Every row has a hidden score from 0 to 40. What is each row's score? 20 is about the middle. The score is a weighted sum of the row's numbers plus the product of two more (or one squared), each taken from its middle value.
tensor([ -7, -11,  12,  -2,  -1, -10,  -8,  -1,  -8,  12, -19,  -5, -12,  26,  -5, -24]) -> 17
tensor([  3,  -8,   9,  -4,   8, -15,  13, -17,  15,  31,   1,  39,  14, -33,  26,  40]) -> 22
tensor([  5, -18,   1, -13, -12, -34, -15,  -6,  30, -14,  -5,  21,  28, -13,   5,  34]) -> 19
tensor([-24, -12, -16, -32,  -1, -13, -41, -15, -13, -13, -19,  -8,  25,  25, -48,  21]) -> 17
tensor([-47,   1, -38,   1,  -1,   7,  19,  30, -12,  15,  21, -15,  27,  10, -17, -27]) -> 16
tensor([-13,  -3,  19, -19,  18,   3, -20, -26,   0,  17,  28, -11,  17,  22, -19,  -7]) -> 18
tensor([-14,  14,  31,  41,  19, -22,  51,  -7,   0, -14,   9, -11, -31, -36,   6,  -6]) -> 20
tensor([ 37,   1, -45,  29,  11,  19,   4,  13,  -9,  -3,  12, -18,  -4,   4, -37, -25]) -> 23
tensor([ 11,   9, -17, -50,   0,  19,  -9,  50, -36,  55,  17,  21,  10,   6,  57,  -9]) -> 35
tensor([-51,   6, -11,  27, -36,  -9,  49,  -9,  -9,  17, -27,  26,  -7, -19, -40,  14]) -> 14
tensor([ -7,  19, -37, -26,  11,  -6, -17,   2,   3,  -2, -24, -14,  -6,   2, -24,  -5]) -> 13
tensor([ -1, -12, -21,  -6,  15,  22,   1, -32,  23,  10,  -4,   8,   6, -19,  24, -19]) -> 16
tensor([ 32, -37, -18,   8,   6, -40,  19,  -8,   7,  -9,  27,  15,  24,  -6,  -9,   3]) -> 27
tensor([ 10,  11, -39,  17,  -9, -40,   8,  14,  10,  -1,  -2,  19,  -7,  21,  34,  -9]) -> 25
tensor([ -8, -11,   1, -35,  -3,  13, -32,  20, -44,  16,  -6,   4,  14,  69,  10, -18]) -> 23
tensor([ -1,  -1, -16,   6,  32, -17,   2,  31, -13,  -2,   5,  -8,   3,  12,  46, -17]) -> 23
tensor([  2,  16,  -4, -12,   5,  -1,  -3,  38, -19,  29,  -6,  -8,  16,   8,   6,  -4]) -> 20
tensor([ 36, -18, -34,  13,  10,  -6,   4,  25, -20,  -3,  20,  -4,   6,  30, -12, -22]) -> 34
tensor([ 25, -13,  -3,   5, -24, -15,  -2,   6, -18,   9, -11,   6,  -5,  18,   9,  17]) -> 24
tensor([  8,  10,  18,  19, -72,  40,  41,  -5,   6,  -4, -21,  27, -23, -35, -24,  29]) -> 17
tensor([ 26,  20,  -1,   2,   1,  24, -17, -24,   1, -17, -23, -30, -17,  19,  14,   5]) -> 19
tensor([ 13,  13, -12, -24, -10,  19, -26,  -7,  26,  15, -14,  14,  -8,   0,  19,  12]) -> 17
tensor([-31,   6, -16, -16,  19,  -9, -31,  -8, -12,   6,   0, -18, -17,  28, -34, -18]) -> 15
tensor([ 27,   2,  45,  34, -27, -13,  24,  11,   0,  -9, -11,  29,   6, -18,  81,   7]) -> 36
tensor([-20,  33,  -4,   4, -24,  19,  35,   6,  -5,   2, -24,   8, -16, -11, -25,  10]) -> 13
tensor([ 15,   9, -19,  -7, -12,  29,  -7, -22,  28,   0, -15,   7,   3,  -8,   2,  18]) -> 17
tensor([ -1, -18,  14, -11, -37,  14, -12,   7,  17, -16,   6,  28,  11,  22, -14,  51]) -> 20
tensor([-38,  -1,  49,  11,  28,  -8,   9, -29, -13,  -9, -10,   3, -45,   9,  -6, -19]) -> 14
tensor([-35, -21,   0, -23,  33,  48, -14,   2, -48,  40,  11, -11, -23,  13,   7, -30]) -> 15
tensor([-14,   5, -28,  28,  13, -13,  56,  18, -60,   4,   8, -17, -29, -21, -20, -12]) -> 22
tensor([-29, -25,  32, -28,  -7,   6,   4, -11,  -6,  19, -54,  37,  -5,  -9, -22,  42]) -> 15
tensor([-10,   5, -19,  -9, -32,  33,  21, -16,  35,   1, -32,  18, -21, -34, -23,  35]) -> 14
tensor([ 40,  26, -10,  -3, -29,  14,   1,   8,  -3,  20,  -6,   1,   0,  -3,  -2, -14]) -> 29
tensor([-15,  32,   5,   7, -26,  21,   1, -11, -15,  29,   1,  -5, -16, -18,  14,  55]) -> 39
tensor([  2,  -4, -33,  -7,  -9, -17,  12,  -3,   6,   4,   8,  20,  22,  12, -13,  23]) -> 15
tensor([-30, -28, -32, -13,  24, -11,   9,  -8,  24,  45,   0,   0,  33, -32,   9,  -7]) -> 24
tensor([ 20,  25, -17, -20, -18,  34, -11,  48,  30,  20, -13, -16,  -9,  24,   1, -21]) -> 19
tensor([-30,  11, -15, -41,  33,  29, -14,  26, -19,  38, -17,  -4, -32,  16,  -2,   0]) -> 18
tensor([ 25,  10,   1,  12,  -5,  -7, -20,  28,   4,  11, -16,  20, -15,  26,  -3,  -9]) -> 22
tensor([-12,   5, -19,   2,  10,   2,  19,  22,   3, -35,  17,  -4,  14,   8, -17,  -6]) -> 15
tensor([-20, -34,  36,   9,  22, -17,  -9, -13,   4, -31,  55, -31,  32,  -3,  10, -29]) -> 18
tensor([-16,  55,  22,  -8,  22,  10,   7, -22,  21,   2, -26, -34,  29, -83,  12, -36]) -> 18
tensor([ 23,   5, -23,  28, -23,  -8,  44, -22,  -6,  16,  10,   6,  10, -13,  15,   1]) -> 28
tensor([  7, -15,  -4, -11, -21, -22,  -9,  19,  11,  21, -27,  15, -27,   2,  26,  -6]) -> 23
tensor([ 13,  -5, -26, -22,  19,  12, -25,  -3,  -1,  20,  18, -14,   5,  20,  18, -32]) -> 21
tensor([ 14,  -1,  20, -12,  -3,  -5, -22,   4, -35,  30,  12,  -9,  37,  51,  60, -12]) -> 26
tensor([  2, -11,   2, -10,  24,  -2, -37,  -8,  17, -22, -14,  26,   9, -10,   6,  14]) -> 20
tensor([  3,  16,  18,   3,  15,  15, -16,  14, -14,  -7,  32, -28,   6,  -3,  30, -36]) -> 20
tensor([ 26,   5, -24,  56,  17, -14,  41,  33,  -6,  11,  18,   1,  -2,   1,   2, -42]) -> 31
tensor([  4,  34,   0, -35, -36,  53, -20,   4,  34,   8,  -8, -20,  10, -32,  23,  21]) -> 20
tensor([-22, -10,   8,  37,   8,  -7,  27,  -4,  44,  -7,  25, -27,   7, -53,   8, -10]) -> 37
tensor([ -6,  36, -15, -33,   4,  -2, -37,  11,  -3,  34,   1,  22,   0,  -1,  26, -13]) -> 16
tensor([ 51,  33, -13,  -2,  20,  38, -25,  19,  14, -36, -28, -46, -12,   8,  -5, -14]) -> 21
tensor([  5,   3,   1, -35, -12,  16, -31,  10, -28,  20,  13,  -2,  22,  13,  33,  13]) -> 18
tensor([ 13,   9,  17,   6,   4, -23, -10, -18,  -6, -26,  32, -38, -26,  15,  24, -19]) -> 22
tensor([ -2,  -1, -10, -10,  16,   0,  15,  -4, -20,  -9,  -9, -21, -12,  41, -15,   0]) -> 16
tensor([-29,  -6,  -3,  -7,  18,  11, -15, -12,  -6, -28,  55, -52,  61,  17,  17,  -7]) -> 28
tensor([ 11,  19,  19, -18, -17,  31, -15, -12,  29, -20, -53,  13, -11, -28,   3,  45]) -> 20
tensor([ 12,  41, -59, -29, -49,  13, -23,  17,  17, -42,  -8, -45,  29,  30, -49,   4]) -> 10
tensor([-24,  10,  30, -29, -51,  14, -38,  19,  13, -20,   2, -21,  64,  18, -42,  18]) -> 33
tensor([-11,   8, -75, -22,  -3, -11,   2,  21,   3,  37, -19,  15,  25,   7, -11,  13]) -> 16
tensor([-19, -19,  44, -31,  -7,  15, -11, -27, -13, -18,   4,  11, -23, -37,  12,   3]) -> 15
tensor([-17,  16,   5, -34,  13,  18, -25,  20,  -2,  -3, -14,  -8,   4,  23, -31,   0]) -> 18
tensor([ -8,   7,  41,  36,  11,   0,  31,  -1,   7,   5, -18,  17, -16, -17,  13, -17]) -> 20
tensor([-27,  -8,  36,  42,   2,   2,  27,  10, -58,  39,  19, -16, -11,  28, -50, -40]) -> 18
tensor([ 16,  16, -19, -21, -16,  21, -10, -32,  13, -15, -26,   0, -50, -25, -43,  23]) -> 11
tensor([-23,  -5, -34,  -4,  25,   3,   6,  20, -24,  43, -17,  15, -22,  16, -24, -23]) -> 16
tensor([ 27, -16, -18,   1,  19, -10, -15,  -9,  41,   6,  19,  -9,   2,  -8,  24, -14]) -> 21
tensor([  3,  -9, -17, -14,  29, -22, -26,  31,   8,  -2,  10,  -1,  -1,  26,  -1,   0]) -> 22
tensor([  4,  -9,   0,  57, -10, -47,  27,  21, -34,  10,  -4,  15, -23,  40,  50, -23]) -> 39
tensor([ 14, -14,  13, -32,  27,   4, -24,   5,  14,  16, -28,  27, -27, -19,   7,  -4]) -> 19
tensor([  3,  19,  20, -25,  23,  28, -29,  24,  -6,   6, -12, -17, -14,  18,   8, -23]) -> 18
tensor([-20,  14, -12, -26,  25,  19, -12,  32, -45,  24, -22,  -8,  15,  22,  29, -12]) -> 17
tensor([ 15,  16,  12,  45,  10,  12,  47,   8,  -7, -30,  -4,  13,  -9, -27,  44, -22]) -> 35
tensor([ 28,   0,  17,  19,  15,  29, -23,   5,  22, -62,   4, -41, -31, -20,   9, -17]) -> 21
tensor([  3, -19,   0, -13,  44,  -7, -10,  -5,  -2,  12, -50,  36,  -7, -35,  -8,  -1]) -> 17
tensor([-49,  -3,   2,  46,  34, -14,  43,  15, -27,   0,  14,   5, -32, -18, -14, -18]) -> 21
tensor([  8,  20, -12,  64,   3,  -2,  51,  36, -10, -11,  15,   6,  18,  10,  -6, -29]) -> 25
tensor([ -2,  35,  28, -64, -23,  55, -44,  66, -24,  27,  21,   4,  58,  59,   4,  48]) -> 35
tensor([ 52,  23, -15, -20, -19,   9,  -7,   8,   1,  -6, -24,  -6,  -5, -14,   5,  11]) -> 27
tensor([-16,  10,   3,   3, -11,   0, -14,   2,  -9, -17,  -1, -10,  30,  15, -43, -25]) -> 13
tensor([  9,   6, -44, -44, -35, -25,  -3,  22,  23, -11, -24,   7,  28,  34, -52,  44]) -> 12
tensor([  7,   2,  10,  17,  35,  11,  23, -13, -14,  21,   5,  26, -35,   5, -24,   0]) -> 20
tensor([ 12,  34,  -3,  73, -18, -37,  26,  45, -19,   5,   8,   4,  28, -16,  28, -39]) -> 27
tensor([ 11,  -7,  13,  17, -33, -11,  22,   2,  11,  21, -35,  51, -25, -30,  12,  22]) -> 21
tensor([-55,  -9,  55, -29,  19,  18, -27, -11, -50,  -8,   1,  -8, -13,  60,   4, -11]) -> 11
tensor([  5,   6,  -8, -40,  36,  11, -23,  36, -15,  26,   9,  -3,  29,  -5,   6,  13]) -> 24
tensor([  7,   9,  -8, -19,  42,  15, -14,   7,  -6,   2,  25,  -1,  20, -27,  13,   0]) -> 20
tensor([ -6, -27,  -5,  47,  19,  -7, -18,  26, -25,  -7,   9, -32,  15, -21, -22, -14]) -> 37
tensor([ -1,  -1,   8,   5,  30, -26,   5,  10, -55,  -4,  39, -70,  34,   1, -18,  14]) -> 31
tensor([  0,  -5,  30,  15,  14,  -1,   3,  13, -26,  -7, -12,  16,  -4,  25,  40,  -3]) -> 24
tensor([-16,   3,  -7, -12,  48,   5,  -2,  25,  10, -14,  32, -49,  54,   9,   2, -18]) -> 35
tensor([ 23, -19, -21,  12,  10, -32,   6,  -5,   0, -14,  21, -23,   9,  54, -35, -25]) -> 22
tensor([  7,  19,  21, -64,  27,  26, -15, -33, -67, -11,  32,  17,  26,  62,  24,  31]) -> 28
tensor([-42,  -9,   4,  -4,   2,  13,   7, -27,   8, -11,   2,   3,  31,   1, -21,  27]) -> 30
tensor([ 34, -21, -22,  -2,  -1, -19, -25, -20,  18, -40,  25, -13,  38,  13,  -5,  -7]) -> 20
tensor([ 28,   8,  11,   3, -64,  40,  15, -22,  12, -11, -12,  -3,   3, -52,   4,  19]) -> 19
tensor([  1,  14, -39, -24,  -4,  20,  -6, -30,   3, -48, -18,  11, -21,  -3, -11,   6]) -> 19
tensor([ 23,  19, -12,   9,  24,  19, -19, -41,  54,  -4,  11, -37, -19, -14,  28, -34]) -> 19
tensor([ -7, -11,  40,  34, -10, -20,  11,  11, -50,  28,   0,  27,  -5,  26,  42,  15]) -> 25
tensor([ 19,   7, -10, -29,  -6,  31, -19,  16,   8,  -6,  14, -14,  27,   1, -14,  17]) -> 18
tensor([ -7,  10, -42, -29,   1,  22,  -9,  31,  -2,  -3, -10,   2, -22, -14,  24, -10]) -> 18
tensor([  3,  25,  36,  43, -17,  -7,  35,  13, -35,  24, -13,  39, -21,   6,  57,  -3]) -> 33
tensor([ 27, -33, -37,   3,   6, -51,   4, -29,  41, -11,  18,  12, -11, -18,  -7, -15]) -> 25
tensor([  6,  16,  -1, -38,  15,  13, -26,   7,   2,  18,   4,   2,  17,  39,  -7,  12]) -> 19
tensor([ -2, -15,  14,  21, -12, -15,   5,  53,  -3, -17, -13,  28,  21,  11,  28,   5]) -> 23
tensor([ -9,  -3,  16,  12,   6, -10, -12,  10,   5, -49,  39, -46,  24,   8, -14, -20]) -> 20
tensor([ -7, -12,  35,  21, -23, -38,   3, -26,  41, -52,  31,  -6,   9,   1, -15, -10]) -> 14
tensor([  5,  11,  23, -12,  30, -34,  23,  23, -10, -10,   6,   9,  21,  32,  16,  23]) -> 21
tensor([  2,  21,  24,  22, -59,  27,  53, -38,   4, -24,  12,  15,  -7, -18, -20,  19]) -> 18
tensor([ 21,  -1,  13,  12, -13,  -5, -31, -10,  39, -27, -18, -18, -20, -18,  81, -16]) -> 23
tensor([ 23,   8, -39,   5, -13,  -5,  -9,  11,  26,   3,   8, -36,  14,  25, -28, -27]) -> 17
tensor([  8,   5,   6, -24,  19,  25, -43,  34, -24,  39,  13, -11,  13,  58, -17,   1]) -> 28
tensor([  6,  -2,  16, -41, -16,   5, -10,  23,  23,  17,   9,  -5, -26, -25,  16, -24]) -> 21
tensor([-10,  17,  39, -26,  -9,  33, -53,  -6,  19,   2,  45, -50,  14,  42,  22, -16]) -> 27
tensor([ 34,  25, -11,  19, -28,  11, -17,  40,   6, -76,  -8, -50, -14, -17, -30, -22]) -> 19
tensor([  2, -38,   9, -22,  26, -12, -28,   6,  23,  32,  24,  10,  -9,  -7,  30,  -8]) -> 20
tensor([ -5,  10,  17,  38,  19, -25,  50,  35, -43,  13, -32,  28, -27,  22, -27,   2]) -> 22
tensor([ 25,  24,   5, -32, -12,  14, -15,  24,  -1,  28,  30, -19,  28,  27,  14,  -6]) -> 19
tensor([-23,   5, -15,  54,  12, -16,  39,   2, -13,  26,  24,  19,  -2, -24, -12,   8]) -> 31
tensor([ -7,  41,  27,  34,  13,  -8,  46,  41,  -4, -23,  -6, -14,  14,  -4, -22,   3]) -> 30
tensor([-29, -38,  -4,  18,  -9, -25, -18, -46,   8, -54,  66, -48,  50,   3,   7, -11]) -> 17
tensor([  3, -50,  65, -27,   5, -35, -17, -64,  -2, -12,   2,  27, -13,  -9, -36,  47]) -> 11
tensor([ -9, -10,  10, -33,  26, -30,  14, -16,   2,  25, -24,  26, -14,  -4,  -8,   6]) -> 14
tensor([ 12, -23,  -5,  14, -44, -16,  13, -50,  52,  17,  22,  20,  28, -14,  12,  26]) -> 17
tensor([ -3, -16, -14,  18, -45, -23,   2,  -9,  54, -37, -31,  10,  -6, -57,  14,  17]) -> 15
tensor([  0,   3,  -3,   7,   6,  -8,  -7,   7, -31,  18, -13, -15, -36,  42,  -9, -36]) -> 23
tensor([-21,   5,  32,  -3, -12,  21,  15,  22, -11, -17,  -7, -10, -48, -34,  -9,  -6]) -> 14
tensor([-30, -10, -16,   0,  40,  16, -26,   8,   4,   3,  19,  -1,   9,  -9, -11,  -8]) -> 34
tensor([-16,   6, -25,  33,   5,  -5,  43,   1, -25,  14,  56,  -7,  -2, -16,  16, -17]) -> 20
tensor([ 19,   9,   9, -22,  -3,  20, -32,  30,  -2,  33,  17, -18,  19,   9,  36, -10]) -> 22
tensor([  4, -20,  25,   9,   9, -14,  -4,   7, -24, -14,   8,  -9, -14,  38,   9, -12]) -> 23
tensor([ -5,  17,  -1, -22, -10,   0, -18,  28,  15, -25,  -1,   1,  19,  20, -31,   1]) -> 15
tensor([  9,   1,  15,   0, -23,  12, -14,   5,  18,  -1,  -1,   4, -30, -23,   5,  -3]) -> 17
tensor([-28,  -1, -39, -32,  16,  -7,  15,  -5,  -2,  44,  10, -22,  -2,  28, -22,  -8]) -> 13
